In the data rows, zero lies at 4.5, halfway between 4 and 5.
Here are some rows, each followed by its group. Rows of different groups can look alike.
[4 4 7 5 5 5 6 5 4 6 6 5 6 5 5 5 5 7 6 5 5 5 4 5 7 5 6 5 5 5 5 5 6 5 6 5 4
 6 6 7 3 5 6 6 6 4 6 3 3 5 6 5 5 5 5] Be
[4 4 5 4 4 5 3 3 5 4 4 3 4 5 4 4 4 4 5 4 6 6 5 4 3 4 6 5 2 5 4 5 4 5 5 5 4
 5 6 4 4 5 6 5 4 4 4 5 4 5 5 3 5 5 5] SU
[5 4 6 5 5 5 5 4 4 6 6 5 5 5 5 4 5 6 6 4 5 5 5 5 6 5 5 5 4 5 5 5 5 4 6 5 4
 6 6 6 4 4 6 5 5 4 6 3 3 4 5 4 5 5 5] Be
[6 8 7 5 7 8 4 5 5 6 6 6 3 7 6 6 6 5 7 5 5 6 6 7 4 5 5 5 8 6 9 5 7 5 5 3 7
 5 3 4 6 7 6 6 6 9 5 7 7 9 5 9 5 5 5] Eu
[5 4 7 5 6 5 6 5 4 6 6 5 5 5 5 6 5 6 5 4 5 5 4 5 7 6 5 5 5 5 4 4 4 6 5 5 6
 5 5 7 5 4 6 5 4 4 5 2 4 5 5 6 5 5 4] GQ
[5 5 4 5 6 3 4 5 5 4 4 5 4 5 4 5 4 3 5 4 5 5 6 5 3 6 5 5 5 5 4 6 4 6 5 5 4
 4 5 4 5 4 5 5 3 4 5 4 5 5 5 4 5 6 5] GQ
[5 3 4 5 4 3 4 4 5 4 5 4 4 4 4 4 3 4 4 4 5 5 5 5 3 4 4 5 4 5 3 5 3 5 5 4 4
 4 5 4 5 5 4 5 4 3 5 5 3 4 5 2 5 5 5] Oh
[5 4 6 5 4 5 6 6 4 6 6 5 6 5 5 6 5 7 5 5 5 5 4 5 8 6 5 5 5 5 5 4 5 5 5 5 5
 6 5 8 5 5 4 6 6 4 6 4 5 5 5 5 6 5 4] EZ
[5 9 1 1 5 4 8 4 4 0 4 4 6 2 4 7 7 3 1 9 3 1 2 2 6 1 0 2 4 1 6 4 6 2 4 7 9
 1 1 3 5 3 1 0 6 1 1 5 8 3 0 8 0 2 1] Eu
[6 5 7 6 5 6 6 6 5 7 5 4 6 5 5 6 6 7 5 5 6 5 5 6 8 6 5 5 6 5 5 5 5 6 5 5 6
 6 5 8 5 4 5 6 5 5 6 5 5 5 5 6 6 5 5] BO
[5 3 0 2 4 4 1 2 2 1 4 2 0 1 3 5 5 3 0 4 0 0 0 0 2 0 1 1 1 0 2 0 2 2 4 0 5
 1 0 2 5 3 0 0 2 7 0 1 6 0 0 7 0 0 2] Eu
[4 3 6 5 4 4 5 5 4 6 5 4 6 5 4 6 4 6 5 5 4 5 4 5 6 5 4 5 4 5 4 4 4 5 5 4 5
 5 5 6 5 4 5 5 5 3 5 4 3 4 5 4 6 5 5] Oh
[5 4 5 5 6 3 4 5 4 4 3 5 4 5 4 4 4 3 4 4 5 5 5 5 4 5 5 5 4 5 4 5 4 5 4 4 5
 4 5 4 4 5 5 4 3 3 4 3 4 4 5 4 4 5 5] GQ
[4 4 4 5 4 3 3 5 5 4 5 4 4 5 5 4 4 4 5 4 5 6 6 5 3 5 5 5 5 5 4 6 4 5 5 5 3
 5 5 4 5 5 4 5 5 6 5 7 5 5 5 3 5 5 5] EZ
[6 4 7 4 4 6 6 4 5 7 6 4 5 5 5 7 6 7 6 5 6 5 4 5 7 5 6 5 3 5 5 4 5 5 6 5 7
 6 6 8 4 4 7 6 5 4 6 4 4 5 5 5 6 5 5] SU
[4 3 4 5 4 3 4 4 5 4 5 4 5 5 4 4 3 4 5 4 5 5 6 5 3 5 4 5 4 5 4 5 3 5 5 4 4
 4 5 3 5 5 4 5 4 4 5 6 3 5 5 2 5 5 5] Oh
[5 4 4 5 4 4 4 5 5 4 5 4 4 5 5 4 4 4 5 4 5 5 5 5 4 5 5 5 5 5 4 5 5 5 5 4 4
 5 5 5 4 5 4 5 5 5 5 5 4 4 5 3 5 5 5] EZ
[4 4 5 4 4 5 4 4 5 5 5 4 4 5 4 4 4 5 6 4 6 6 6 5 3 4 6 6 2 5 5 5 4 5 5 5 4
 5 6 5 4 5 6 6 5 5 5 6 4 5 5 3 5 5 5] SU
[5 4 5 5 6 3 5 5 4 5 5 5 4 5 5 5 4 4 5 4 5 5 4 5 5 5 5 5 5 5 4 5 5 6 5 5 5
 5 5 5 4 5 5 5 4 4 5 3 4 4 5 4 5 5 5] GQ
[5 3 4 4 4 4 4 4 4 5 4 4 4 4 4 4 2 3 4 4 4 5 4 5 4 5 4 5 4 4 3 4 4 5 4 4 4
 4 5 4 4 5 4 5 3 3 5 4 2 4 5 3 5 5 5] Oh
[5 5 6 5 5 6 6 5 5 7 5 4 6 5 5 6 6 7 5 5 6 5 4 6 8 6 5 5 6 5 5 5 5 6 5 5 6
 5 5 7 5 4 5 5 5 4 5 5 5 5 5 6 6 5 5] BO
[5 5 4 6 5 5 4 5 5 5 4 4 5 5 4 4 5 5 5 4 5 5 5 5 4 5 6 5 6 5 5 5 4 5 4 5 3
 5 5 4 5 4 5 5 4 5 4 6 5 5 5 4 5 5 5] BO
[4 5 4 6 5 4 3 5 6 5 5 5 5 5 4 3 4 4 5 4 6 6 7 5 3 5 6 5 6 5 5 6 5 5 5 5 3
 5 5 3 4 6 4 5 4 6 4 8 5 5 5 3 5 5 6] BO
[5 4 4 5 6 4 4 4 4 4 3 4 4 5 4 4 4 3 4 4 5 5 5 5 4 5 5 5 4 5 4 5 4 6 4 4 4
 4 5 4 5 3 5 4 3 3 4 4 4 4 5 4 4 5 5] GQ
[4 4 4 5 5 3 4 5 5 4 3 5 4 5 4 3 4 3 4 4 5 5 6 5 3 5 5 5 4 6 4 6 4 6 4 4 4
 4 5 3 5 4 5 4 3 4 4 5 5 5 5 3 4 5 4] GQ
[4 5 4 6 5 4 4 5 5 4 4 4 5 6 5 5 4 5 5 5 6 6 6 5 3 5 6 5 6 5 5 6 5 6 5 5 3
 5 5 4 5 6 4 5 5 6 5 8 6 5 5 4 5 5 6] BO
[4 3 6 5 4 5 6 5 4 6 6 5 6 4 5 6 4 6 5 4 4 5 4 5 7 5 4 4 4 4 4 4 4 5 5 5 6
 5 5 7 4 5 5 5 5 2 5 3 2 4 5 4 6 5 5] Oh
[5 5 6 6 5 6 5 6 5 6 6 5 6 5 5 5 6 6 6 5 5 5 5 5 6 6 6 5 6 5 5 5 4 5 5 5 5
 5 5 6 5 5 5 5 5 5 5 5 5 5 5 5 6 5 6] BO
[5 5 4 6 5 5 4 5 5 5 5 4 5 5 5 4 5 5 5 5 6 5 6 5 4 5 6 5 6 5 4 5 4 6 5 5 4
 5 5 5 5 5 4 6 5 6 5 6 5 5 5 4 6 5 5] BO
[5 4 5 4 5 5 5 4 5 5 5 5 4 5 5 4 4 5 6 4 5 5 5 5 5 5 5 5 4 4 4 4 5 5 5 4 3
 6 6 5 4 5 6 5 5 4 6 3 3 4 5 4 5 5 5] Be
[4 4 6 4 4 5 5 4 5 5 5 4 5 5 5 5 5 6 6 4 6 5 5 5 4 5 6 5 2 6 5 4 4 5 5 5 5
 6 6 6 4 5 6 6 5 5 5 4 4 5 5 4 5 5 5] SU
[5 5 4 5 5 5 3 5 6 5 3 4 5 5 4 3 4 4 5 4 6 6 6 5 3 5 6 5 5 5 5 6 4 5 4 4 4
 4 5 3 5 5 4 5 4 5 4 7 5 5 5 3 5 5 6] BO
[4 3 4 5 4 4 4 4 5 4 3 4 5 5 4 4 2 3 4 4 5 5 5 5 3 5 5 5 3 5 3 5 4 5 4 4 4
 4 5 3 5 5 4 4 3 3 4 5 3 4 5 3 5 5 5] Oh
[4 3 4 4 4 4 4 5 5 5 4 4 5 5 4 4 2 4 5 4 4 5 5 5 4 5 4 5 4 4 3 4 4 5 5 4 4
 4 5 4 4 5 4 5 4 3 5 4 2 4 5 3 5 5 5] Oh
[5 4 1 2 3 5 1 1 1 1 3 2 0 0 3 3 4 2 0 3 0 0 0 0 2 0 1 1 1 1 2 0 3 2 1 0 4
 0 0 2 5 2 0 0 1 5 0 0 3 1 0 7 0 0 1] Eu
[4 4 4 4 4 5 4 4 5 5 5 5 4 5 4 2 4 4 6 4 5 5 5 5 3 5 5 5 4 5 4 5 5 5 5 4 2
 5 5 4 4 4 6 5 4 5 5 4 3 4 5 3 5 5 5] Be
[4 5 4 5 4 4 4 4 5 5 5 5 4 5 5 3 4 5 6 4 5 5 5 5 3 5 5 5 4 5 4 5 5 5 5 4 3
 5 6 4 4 4 6 6 5 5 5 4 3 4 5 3 5 5 5] Be
[2 3 0 1 2 5 0 3 1 0 3 2 2 1 3 2 4 2 0 2 0 0 0 0 2 0 1 1 0 0 5 0 3 0 0 2 0
 0 0 0 5 2 0 0 4 8 0 1 5 1 0 6 0 0 0] Eu
[5 4 4 5 6 3 4 5 4 4 5 5 4 5 5 4 4 3 5 4 5 5 6 5 3 5 5 5 5 5 3 5 4 5 4 5 4
 4 5 4 5 4 5 4 3 4 5 4 5 5 5 4 5 5 4] GQ
[4 4 6 5 4 5 5 4 5 6 5 5 5 5 5 4 5 6 6 4 4 5 4 5 6 5 5 5 4 5 4 4 5 5 5 4 4
 6 5 6 4 4 6 6 5 4 6 3 3 4 5 4 5 5 5] Be
[5 5 6 6 5 5 5 5 5 6 5 4 6 5 5 5 5 6 5 5 6 5 5 5 6 5 6 5 6 5 5 5 5 6 5 5 5
 6 5 6 4 5 5 6 5 5 6 5 5 5 6 5 6 5 6] BO
[1 9 2 4 1 2 9 4 5 0 0 7 5 0 5 3 8 3 1 8 5 2 3 1 6 1 0 0 8 1 7 2 7 0 0 9 5
 1 1 2 2 2 1 4 6 3 5 4 3 4 1 6 1 4 0] Eu
[5 5 5 5 6 3 4 6 5 4 5 5 4 5 5 5 4 3 5 4 6 5 6 5 3 5 5 5 5 5 4 6 4 6 5 5 4
 5 5 4 4 6 5 5 4 5 5 5 5 5 6 4 5 5 5] GQ
[5 5 5 5 6 3 4 6 5 4 5 5 5 6 5 5 4 3 5 5 6 5 6 5 3 6 5 5 5 5 4 6 4 6 5 5 5
 5 5 3 5 5 5 5 4 5 4 6 6 5 6 4 5 5 5] GQ
[4 4 5 4 5 5 4 4 5 5 5 5 5 5 4 3 4 4 6 4 5 5 5 5 4 5 6 5 4 5 4 5 5 4 6 4 3
 5 6 4 4 5 6 5 5 5 5 4 3 4 5 3 5 5 5] Be
[5 4 6 5 4 4 5 6 4 5 5 5 5 5 5 6 5 5 5 5 5 5 4 5 6 5 5 5 5 5 4 4 5 5 5 5 5
 6 5 7 4 5 4 6 5 5 6 4 4 4 5 4 6 5 5] EZ
[4 4 4 5 5 5 4 4 5 5 5 5 4 5 4 2 4 4 6 4 5 5 6 5 3 4 6 5 4 6 4 6 4 4 5 4 2
 5 5 4 5 4 6 5 4 5 5 5 4 4 5 3 4 4 5] Be
[5 5 6 5 5 5 5 6 5 6 5 5 6 5 5 5 5 6 6 5 6 5 5 6 6 6 5 5 6 5 5 5 5 5 5 5 5
 6 5 6 4 5 5 6 5 5 5 5 5 5 6 5 6 5 6] BO
[4 4 4 5 6 3 4 5 5 4 5 5 4 5 5 4 4 3 5 4 5 5 6 4 3 5 5 5 5 5 4 5 4 5 4 5 3
 4 5 3 5 4 5 4 4 5 4 5 4 5 5 4 4 5 5] GQ
[5 4 5 5 6 4 5 4 4 5 3 4 5 5 4 5 4 4 4 4 5 4 4 5 5 5 5 5 4 5 4 5 4 5 4 4 5
 4 5 5 5 3 5 4 3 3 4 3 5 4 5 4 5 4 5] GQ
[4 3 4 5 4 4 3 4 5 4 5 4 5 5 4 4 2 3 5 4 5 5 6 5 3 5 5 5 3 5 3 6 4 5 5 4 3
 4 5 3 5 5 4 4 4 3 4 6 3 4 5 2 5 5 5] Oh
[5 4 4 5 4 4 4 3 6 4 4 5 3 5 4 2 4 4 6 4 5 5 6 5 2 4 6 5 3 5 3 6 4 5 5 4 3
 5 6 4 4 4 6 5 4 4 5 5 3 5 5 3 5 5 5] Be
[5 4 4 4 5 5 4 4 5 5 5 5 4 5 4 2 4 4 6 4 5 5 6 5 3 5 6 5 4 5 4 6 4 5 5 4 2
 5 6 4 4 4 6 5 4 5 5 5 4 5 5 3 5 5 5] Be
[5 4 6 5 4 5 6 5 4 6 6 4 5 5 5 6 5 7 5 4 5 5 4 5 8 5 5 5 5 5 5 5 4 5 5 5 5
 6 5 8 5 4 4 5 5 4 6 4 4 4 5 5 6 5 5] EZ
[5 3 6 5 4 4 5 4 4 6 5 4 5 4 4 6 3 5 5 4 4 5 4 5 6 5 4 5 4 4 3 4 4 5 5 4 6
 4 5 6 4 5 5 5 4 2 5 4 2 4 5 4 6 5 5] Oh
[4 4 4 5 4 4 4 4 5 4 5 5 4 5 4 2 3 4 6 4 5 5 6 4 3 5 5 5 4 5 4 5 5 4 5 4 2
 5 6 4 4 5 6 5 4 5 5 5 3 4 5 3 4 5 5] Be
[4 4 4 5 4 4 4 5 5 4 4 4 5 5 4 4 3 4 4 4 6 6 6 5 3 5 5 5 4 5 4 6 4 5 5 4 3
 5 5 4 5 5 4 4 4 4 5 7 5 4 5 3 5 5 5] EZ
[5 5 5 6 5 5 4 6 5 5 5 5 5 5 5 4 5 5 5 5 5 5 5 5 4 5 6 5 6 4 5 5 5 5 5 5 4
 5 5 5 4 5 4 6 5 6 5 6 5 5 6 4 5 5 6] BO
[4 3 6 5 4 5 5 5 4 6 5 4 6 5 5 6 4 6 5 4 4 5 4 5 8 5 4 5 4 5 4 4 4 5 5 4 5
 5 5 7 5 4 5 5 5 2 5 3 3 4 5 4 6 5 5] Oh
[4 3 5 5 4 4 4 5 4 5 5 4 5 5 4 5 3 4 5 4 4 5 4 5 5 5 4 5 4 4 3 4 4 5 5 4 5
 4 5 5 4 5 4 5 4 3 5 4 2 4 5 3 5 5 5] Oh
[5 7 7 5 7 7 5 5 5 6 5 6 3 6 6 5 6 5 6 5 5 6 6 7 4 5 5 5 8 6 9 5 7 5 5 3 7
 5 3 4 5 8 6 6 7 8 6 7 6 9 5 8 4 5 5] Eu
[4 3 0 1 4 5 1 3 1 0 5 3 1 1 3 5 4 3 0 4 0 0 0 0 2 0 1 2 1 0 3 0 2 2 4 1 5
 1 0 2 6 3 0 0 3 8 0 1 7 0 0 7 0 0 2] Eu
[4 3 4 5 4 4 3 4 5 5 5 4 5 5 4 4 2 3 5 4 5 5 5 5 3 5 5 5 4 5 3 5 4 5 5 4 4
 4 5 3 4 5 4 4 4 3 4 6 3 4 5 2 5 5 5] Oh
[5 3 5 5 4 5 4 5 4 5 5 4 5 5 5 5 3 5 5 4 4 5 4 5 5 5 4 5 4 5 3 5 4 5 5 5 4
 5 5 5 5 4 5 5 4 3 5 4 3 5 5 4 6 5 5] Oh
[5 4 5 5 6 4 5 5 4 5 5 5 4 5 5 5 5 4 5 4 5 4 4 5 5 5 5 5 5 5 4 5 4 6 5 5 5
 5 5 5 5 4 5 4 4 3 5 3 4 5 5 5 5 5 5] GQ
[5 5 6 5 5 5 5 6 5 6 5 5 5 5 5 5 5 6 5 5 6 5 5 5 6 6 5 5 6 4 5 5 5 5 5 5 5
 5 5 6 4 5 5 6 5 5 5 5 5 5 5 4 6 5 6] BO
[5 8 1 0 6 5 8 5 5 1 5 5 8 3 5 5 7 3 3 8 3 2 3 2 6 2 0 3 7 2 7 4 7 2 4 9 9
 1 1 2 5 5 2 3 8 5 3 5 8 4 0 8 2 1 2] Eu
[6 4 5 5 5 5 5 4 5 5 5 5 4 5 5 4 4 5 6 4 5 5 4 5 4 5 5 5 4 5 4 4 5 5 6 5 4
 6 6 6 3 5 6 6 5 5 6 3 3 4 6 3 5 5 5] Be
[5 4 4 5 6 4 4 5 4 4 4 5 4 5 4 4 4 3 4 4 5 4 5 5 4 5 5 5 4 5 3 5 4 6 4 5 4
 4 5 4 5 4 5 4 3 4 4 4 5 5 5 4 5 5 4] GQ
[5 4 5 4 5 5 5 4 5 5 5 5 4 5 5 3 5 5 6 4 5 5 5 5 5 5 5 5 4 5 4 5 5 5 6 4 3
 5 6 5 4 4 6 5 5 4 6 3 3 4 5 4 5 5 5] Be
[4 3 4 5 4 4 4 4 4 4 4 4 5 5 4 4 2 4 4 4 5 5 5 4 3 5 5 5 3 5 3 5 4 5 5 4 3
 4 5 3 4 5 4 4 4 3 4 6 3 4 5 3 5 5 5] Oh
[6 4 5 4 5 5 4 4 5 5 5 5 4 5 5 4 4 5 6 4 5 5 4 5 4 5 5 5 4 5 4 5 5 5 6 4 4
 5 6 6 4 5 6 6 5 5 6 3 3 4 5 4 5 5 5] Be
[5 4 5 4 4 4 4 4 5 5 5 5 4 5 4 3 4 4 6 4 5 5 5 5 3 5 5 5 4 4 4 5 5 5 6 4 3
 5 6 5 4 5 6 5 4 5 5 3 3 4 5 3 5 5 5] Be
[4 3 4 5 4 4 3 5 5 4 4 4 4 7 4 5 2 3 5 5 5 5 6 5 3 5 5 5 3 5 3 6 4 5 5 4 4
 4 5 3 5 5 4 4 3 3 4 7 5 4 5 2 5 5 5] Oh
[5 3 6 5 4 5 5 5 4 6 5 4 6 5 5 5 5 6 5 5 5 5 4 6 6 5 5 5 5 5 5 5 4 5 5 5 5
 5 5 6 5 4 4 5 5 4 5 4 5 4 5 5 6 5 5] EZ
[4 3 0 1 4 5 1 3 1 0 5 2 1 1 3 5 4 3 0 4 0 0 0 0 2 0 1 1 2 0 3 0 2 1 3 2 4
 1 0 2 5 4 0 0 4 8 0 1 6 1 0 7 0 0 1] Eu
[5 4 4 5 6 3 3 5 5 4 4 5 4 7 4 6 4 3 5 6 6 5 6 6 3 5 5 5 4 5 4 6 4 6 5 4 5
 4 5 3 5 5 5 4 3 4 4 7 7 4 5 3 4 5 5] GQ
[5 4 5 5 6 3 4 5 4 4 4 5 4 6 5 5 4 3 5 5 5 5 5 5 4 5 5 5 5 5 4 5 4 5 5 4 5
 4 5 4 4 5 5 5 4 4 5 4 5 5 5 4 5 5 5] GQ
[5 4 4 4 5 4 4 4 5 5 4 5 4 5 4 3 3 4 6 4 5 5 6 5 3 5 6 5 4 5 3 6 5 5 5 4 3
 5 6 4 4 5 6 5 4 5 5 5 3 4 5 3 5 5 5] Be
[5 4 7 5 5 5 6 5 4 6 7 6 5 5 5 5 5 7 6 4 5 5 4 5 7 5 5 5 4 5 4 4 6 5 6 5 5
 6 6 8 3 5 6 6 6 5 7 2 3 4 6 5 5 5 5] Be
[4 3 4 4 4 4 4 4 5 4 4 4 4 5 4 4 2 3 4 4 5 5 5 5 3 5 5 5 3 4 3 6 4 5 4 4 4
 4 5 3 5 5 4 4 3 3 4 6 3 4 5 2 5 4 5] Oh
[5 4 7 5 6 4 6 5 4 6 5 5 5 5 5 6 5 5 5 5 5 5 4 5 7 6 5 5 5 5 4 4 5 6 5 4 6
 5 5 7 4 4 6 5 4 3 5 2 4 4 5 5 5 5 5] GQ
[4 4 4 5 4 4 4 4 5 5 5 5 4 5 5 3 4 5 6 4 5 5 5 5 3 5 5 6 4 5 4 5 5 5 5 4 3
 5 6 4 4 4 6 5 5 5 5 4 3 4 5 3 5 5 5] Be
[5 4 5 4 4 5 4 4 6 5 5 4 4 5 4 4 4 5 6 4 6 6 6 5 3 4 6 5 3 6 5 5 4 5 5 5 4
 5 6 4 4 5 6 5 4 5 5 6 5 5 5 3 5 5 5] SU
[0 5 5 5 4 4 4 4 4 7 4 5 5 5 5 7 6 7 4 3 3 4 4 4 7 6 5 1 1 5 5 3 5 3 6 4 4
 9 6 7 4 4 6 5 8 9 6 3 4 5 6 7 6 7 6] SU
[5 5 4 5 5 5 4 6 5 5 5 5 5 5 5 5 5 5 5 5 5 5 6 5 4 5 6 5 6 5 5 5 5 5 5 5 4
 5 5 5 4 6 4 6 5 6 5 6 5 5 6 4 6 5 6] BO
[5 3 4 5 4 4 4 4 4 4 5 4 4 4 4 4 3 4 5 3 5 5 6 5 3 5 4 5 4 5 3 5 3 5 5 5 4
 4 5 4 5 4 4 4 4 4 5 5 3 4 5 3 5 5 5] Oh
Which 3 groups are nearest to each row below, nearest first, going by the distance to the group's nearest row?
[4 3 4 5 4 4 4 4 5 4 5 4 5 5 4 4 3 4 5 3 5 5 6 4 3 5 5 5 4 5 3 6 3 5 5 4 3
 4 5 3 5 5 4 4 4 3 5 6 3 5 5 3 5 5 5]: Oh EZ GQ
Which 3 other groups have their centres nearest to the centre of group Eu, nearest first?
GQ Oh EZ
Which 3 other groups have their centres nearest to the centre of group SU, nearest first?
Be EZ BO
Which 2 groups are nearest to each row below, nearest first, going by the distance to the group's nearest row?
[4 5 4 5 4 5 4 4 5 5 6 5 4 5 5 3 4 5 6 4 5 5 6 4 3 5 5 5 4 5 4 5 5 4 6 5 3
 6 5 5 4 5 6 6 5 5 6 4 3 5 5 4 5 6 5]: Be EZ
[3 3 0 1 2 5 1 3 1 0 3 2 1 0 3 3 4 2 0 2 0 0 0 0 2 0 1 1 1 0 4 0 2 0 1 2 1
 1 0 1 5 2 0 0 4 8 0 0 5 1 0 7 0 0 0]: Eu Oh
[4 4 4 4 5 4 4 4 5 4 5 5 4 5 4 2 4 4 6 3 5 5 6 5 3 5 6 5 3 5 4 5 5 4 5 4 2
 5 6 3 4 5 6 5 4 5 5 5 3 4 5 2 4 5 5]: Be SU
[5 5 4 5 6 3 4 5 5 4 5 5 4 5 5 4 4 3 5 4 5 5 7 5 3 5 5 5 5 5 4 6 4 6 5 5 4
 4 5 3 5 4 5 4 3 4 4 5 5 5 5 4 5 5 5]: GQ EZ
[4 3 6 5 4 4 5 5 4 6 5 4 6 4 4 5 3 6 5 4 4 5 4 5 6 5 4 5 4 5 4 4 4 5 5 4 5
 5 5 6 5 4 5 5 4 2 5 4 3 5 5 4 6 5 5]: Oh EZ
[4 3 5 5 4 4 5 5 4 5 5 4 6 5 4 5 3 5 5 4 4 5 4 5 6 5 4 5 4 5 3 4 4 5 5 4 5
 5 5 5 4 4 5 5 5 2 5 4 3 4 5 4 6 5 5]: Oh Be
Which 3 groups are nearest to each row below, nearest first, going by the average distance to the group's rows?
[4 3 2 1 5 8 1 3 3 3 4 2 3 6 4 4 4 3 2 4 0 1 0 2 2 0 3 4 4 4 6 3 4 2 4 4 4
 1 0 1 8 4 2 1 4 9 0 4 9 4 1 8 1 0 4]: Eu GQ Oh
[4 4 5 4 5 4 4 4 5 5 5 5 4 5 4 2 4 4 6 4 5 5 5 5 3 5 5 5 4 5 4 5 5 4 5 4 2
 5 6 4 4 5 6 5 5 4 5 4 3 4 5 3 5 5 5]: Be Oh GQ
[4 4 5 5 4 5 4 4 5 5 5 5 5 5 5 3 4 6 6 4 5 5 5 5 5 5 5 5 4 6 5 4 5 5 5 4 3
 6 6 5 4 4 6 6 5 5 5 3 3 4 5 3 5 5 5]: Be EZ SU
[4 4 5 4 4 5 4 4 5 5 5 4 4 5 4 5 5 5 6 4 6 5 5 4 3 5 6 5 3 5 5 4 4 5 6 5 4
 5 6 5 4 5 6 6 5 5 5 5 4 5 5 3 5 5 5]: Be SU EZ
[4 4 4 5 5 5 4 4 5 5 5 5 4 5 4 2 4 4 6 4 5 5 6 5 3 5 6 5 4 5 4 6 4 5 5 4 2
 5 5 4 4 4 6 5 4 4 5 5 4 5 5 3 4 5 5]: Be GQ Oh
[5 4 7 4 4 6 5 4 5 6 5 4 5 5 5 6 5 6 6 4 6 5 4 5 6 5 6 5 3 5 5 4 4 5 5 5 6
 5 6 7 4 4 6 5 5 4 5 3 4 5 5 4 5 5 5]: SU EZ Be
[5 4 4 4 4 5 4 4 5 5 4 5 5 7 4 4 4 5 6 5 5 5 5 6 4 5 5 5 4 5 5 5 5 5 6 4 3
 5 6 4 5 4 6 5 4 4 5 5 6 4 4 3 5 5 5]: Be GQ EZ
[5 9 1 1 5 4 8 3 4 0 4 4 5 0 4 6 7 3 1 9 3 1 2 1 6 1 0 1 4 1 5 3 6 2 4 7 9
 1 1 3 4 3 0 0 5 0 1 4 6 3 0 7 0 2 1]: Eu GQ Oh
[0 5 4 7 5 4 4 5 5 7 3 5 5 5 5 5 5 6 3 3 2 4 5 5 6 7 5 2 4 5 5 5 5 3 5 3 3
 9 5 5 5 4 5 5 7 9 5 5 5 4 6 8 6 6 6]: BO EZ SU
[4 4 4 5 4 4 4 5 4 4 5 4 4 5 5 4 4 4 5 4 5 5 5 5 4 5 5 5 5 5 4 5 4 5 5 5 3
 5 5 5 5 5 4 5 5 5 5 5 5 4 5 4 5 5 4]: EZ GQ Be
[5 4 4 4 4 5 4 3 5 5 4 5 4 5 4 2 4 4 6 3 5 5 6 5 3 5 6 5 3 5 4 5 4 5 5 4 2
 5 6 4 4 4 6 4 3 4 4 5 4 4 5 3 4 5 5]: Be Oh GQ
Group SU spreads out most along one direction. Which 3 other groups' directions of most spread are closest to that one, closest first?
Oh Be EZ
Group Eu spreads out most along one direction. Which 3 other groups' directions of most spread are closest to that one, closest first?
Be BO EZ
Which 2 groups are nearest to each row below, nearest first, going by the distance to the centre of the group?
[5 4 6 4 4 5 5 4 5 6 5 5 5 5 5 4 5 6 6 5 5 5 4 6 6 5 5 5 4 5 5 4 5 5 5 4 4
 5 6 6 4 4 6 6 5 4 5 3 4 4 5 4 5 4 5]: Be EZ
[7 7 5 3 8 7 7 5 6 5 5 4 8 9 6 6 7 4 6 8 5 5 4 7 5 3 4 5 9 8 8 7 7 5 7 6 9
 3 3 3 6 8 5 5 7 5 5 9 9 8 4 9 3 2 5]: BO EZ
[5 3 0 1 4 5 1 2 1 1 5 2 0 1 3 5 4 3 0 4 0 0 0 0 2 0 1 1 1 0 2 0 2 2 4 0 5
 0 0 2 6 3 0 0 3 7 0 1 6 0 0 7 0 0 2]: Eu Oh
[0 5 5 6 5 3 4 4 5 7 3 6 5 5 5 4 5 5 4 3 2 4 4 5 7 7 5 1 2 4 4 4 6 2 6 3 2
 9 6 5 3 4 6 5 7 8 6 2 2 4 6 7 5 6 5]: SU Be
[6 4 7 5 6 5 6 6 4 6 6 5 5 5 5 7 5 6 5 5 5 5 4 5 7 6 5 5 5 5 4 5 4 6 5 5 6
 5 5 7 5 4 6 5 4 3 5 3 5 5 6 6 5 6 5]: EZ BO
[5 4 5 5 4 5 5 5 4 5 5 4 5 5 5 5 4 5 5 4 5 5 4 5 5 5 5 5 5 5 4 5 4 5 5 5 4
 5 5 6 5 4 4 5 5 4 5 5 4 4 5 4 5 5 5]: EZ BO
Which 3 other groups have their centres nearest to the centre of group Oh, nearest first?
GQ EZ Be
Which 3 groups are nearest to each row below, nearest first, going by the distance to the centre of the group?
[5 4 7 5 5 5 6 5 5 6 6 5 5 5 5 5 5 7 6 5 5 5 4 6 7 5 5 5 4 5 4 4 6 5 6 5 5
 6 6 8 3 5 6 6 5 4 6 3 3 4 5 5 5 5 5]: EZ SU Be
[5 3 1 1 4 5 1 2 1 1 4 2 0 2 3 5 4 3 0 4 0 0 0 0 2 0 2 2 2 0 2 1 3 3 4 0 6
 1 0 2 5 4 0 0 3 7 0 1 6 0 0 7 0 0 2]: Eu Oh GQ
[5 3 4 5 4 4 4 4 5 4 3 4 4 5 4 3 4 4 4 4 5 5 5 5 3 5 5 5 4 5 4 5 4 5 4 4 4
 4 5 4 5 4 4 4 3 4 4 6 5 4 5 3 5 4 5]: Oh GQ EZ
Which 3 other groups have their centres nearest to the centre of group GQ, nearest first?
Oh EZ Be
